Each row has a name. Each piece below is followed by the name of the row it came from, unless a question asks for something else. Each question is about the rows just above it. Some pieces are copies with a little noise.

Bugik: [-66 -21  -3  32  13 -15   6  -3  57 -16 -29 -26 -34  51  14 -10  56  -1
  -8  10  64   5  25 -18  83  -7  17 -32  30 -94 -21  25 -88 -31  75  39
 -76 -66 -14  53  42 -23  38 -28 -45  38  11  55  -2  16]
tev: [ -79  -29    0   39   25  -24    0  -10   68  -24  -40  -34  -39   51
   17  -18   66   -9   -6   -3   57    0   31  -27   83  -26   10  -54
   34 -102  -43  -29  -96  -29   86   43  -98  -82  -23   63   33  -33
   38  -47  -49   45    9   50    2   12]
vena: [ 2 20 31 50 51 19 28 14 51 21  5 13 16 44 38 15 55 22 31 15 36 28 39 16
 48  2 22 -6 41  2 -3 12  5 27 57 37 -9  2 11 52 25 15 38 -1 15 45 31 35
 98 26]
dod: [ -87  -32    3   45   29  -25    0   -6   79  -26  -42  -36  -41   58
   20  -17   76   -9   -4   -1   66    1   38  -29   95  -26   14  -58
   41 -112  -45  -30 -106  -30   99   53 -108  -91  -22   74   40  -36
   44  -50  -52   54   12   58    4   16]
Kigek: [ 16  12  69  62  99  11   6  33  78  10  15  24  44   5  54  17  65  -1
  72 -26 -25  13  72  10   0 -40   2 -40  58  63 -46   0  59  82  66  59
 -22  -2  25  77 -16   7  22 -32  63  68  31 -13  72  21]
find: [-67 -21  -2  32  12 -15   7  -1  58 -17 -30 -25 -34  51  14  -9  57   0
  -7   9  63   4  26 -20  81  -7  18 -33  29 -95 -21  25 -86 -33  75  40
 -76 -67 -16  53  44 -23  38 -27 -45  39  10  55  -4  16]	Bugik
find: [ -79  -29    0   39   25  -24    0  -10   68  -24  -40  -34  -39   51
   17  -18   66   -9   -6   -3   57    0   31  -27   83  -26   10  -54
   34 -102  -43  -29  -96  -29   86   43  -98  -82  -23   63   33  -33
   38  -47  -49   45    9   50    2   12]	tev
Print row tev.	[ -79  -29    0   39   25  -24    0  -10   68  -24  -40  -34  -39   51
   17  -18   66   -9   -6   -3   57    0   31  -27   83  -26   10  -54
   34 -102  -43  -29  -96  -29   86   43  -98  -82  -23   63   33  -33
   38  -47  -49   45    9   50    2   12]
Among the named rows, does one hold [-26   9] next to each other, in this order?	no
find: [ -87  -32    3   45   29  -25    0   -6   79  -26  -42  -36  -41   58
   20  -17   76   -9   -4   -1   66    1   38  -29   95  -26   14  -58
   41 -112  -45  -30 -106  -30   99   53 -108  -91  -22   74   40  -36
   44  -50  -52   54   12   58    4   16]	dod

dimo: [-29  28  80 104  26 -32 -14 -10  40  58  87  88   7  26 -49  98  77 100]
vusiz: [  92  -83   75   60  -52  -93  -73 -101   41  -16  -48   61 -102   75
  -84   53   85  -13]
Nor: [ -60  -79   82  -75   84   86    4  -56   50   52   30 -112   19  -95
  -60  -66  -62   67]
suro: [-101   93   12   50  112   78  -88  -55   53   29   90  113   -9   81
  -33    7  -22    7]
Nekan: [ -60  -79   82  -75   84   86    4  -99   50   52   30 -112   19  -95
  -62  -66   74   67]
Kefu: [   4   26  -49    8   84   86    4  -99   50   52   30 -112   19  -95
  -62  -66   74   67]
Lidoz: [ -89  -51   -4   56   13  -67   51   96   12 -109  -59   11   76  -29
   62  -81  -69   64]
sibav: [-99 101 -28 -70 -72  50  90 -56  17 -93 106 -46  17 -37 -80  47 -62  49]
nenup: [ -33  -51   57   54  -71   52  111 -114   56  109   78 -107  -50  -45
  -27  -80  110  -43]
Is [-75  84  86   4 -57] printed in one of the named rows, side by side and in this order?	no
find: [ -88  -52   -4   55   13  -68   51   93   13 -110  -58   11   76  -28
   63  -80  -69   65]	Lidoz
[ -60  -79   82  -75   84   86    4  -99   50   52   30 -112   19  -95
  -62  -66   74   67] is in which row?	Nekan
Does one of the named rows hold [  56  109   78 -107  -50] side by side, in this order?	yes
Among the named rows, does one hold [53 29] next to each other, in this order?	yes
find: [  7  26 -49]	dimo

guziz: [-11  22 -15 -19  29 -34  17  17  -2 -11 -45]
Nom: [-64  -2  16 -18   5 -60  86  77   7  14  -9]
fabi: [ 72  24 -54   6  14 -19 -88 -85 -32 -81 -22]
Zubo: [-50   4  11  -9  54  40  -2  39  28  74  -5]
gifo: [-39  36   1 -45  53 -26  43  59  14  13 -94]
Vikom: [-62 -45 -99 110  78  48  31  16  24  32 -64]
Does one of the named rows hold [16 31 48 78] side by side, in this order?	no
Print row Vikom.	[-62 -45 -99 110  78  48  31  16  24  32 -64]
find: [-12  21 -14 -19  28 -35  16  17  -2 -11 -44]	guziz
Among the named rows, does one hold [ 43 -26] next to each other, in this order?	no
Is [ 31  48  78 110] printed in one of the named rows, side by side and in this order?	no

Tud: [ 40  -9 -17 -13]
tolus: [-53  -5 -17 -13]
desam: [-105    0  -48  -12]
find: [-48 -12]	desam
Among the named rows, does one hold [ -9 -16] next to each other, in this order?	no
find: [-105   -1  -48  -12]	desam
The row with [ -5 -17] is	tolus
find: [-53  -5 -17 -13]	tolus
find: [  0 -48 -12]	desam
find: [ 40  -9 -17 -13]	Tud

vumu: [ 72 -44  21  30  -2 -19]
belov: [54  6 49 36 37 40]
bavi: [77 -9 58 22 19 29]
Sofis: [-74  87   4  30  76  83]
zuti: [ 88 -18  54  21   8  13]
zoz: [ 64 -31  30  38  17   4]
fuvak: [-5 44 19 24 38 42]
rosev: [ 81 -23  72  20   7  11]
Shared by vumu and rosev:	[72]
find: [ 73 -44  21  30  -2 -20]	vumu

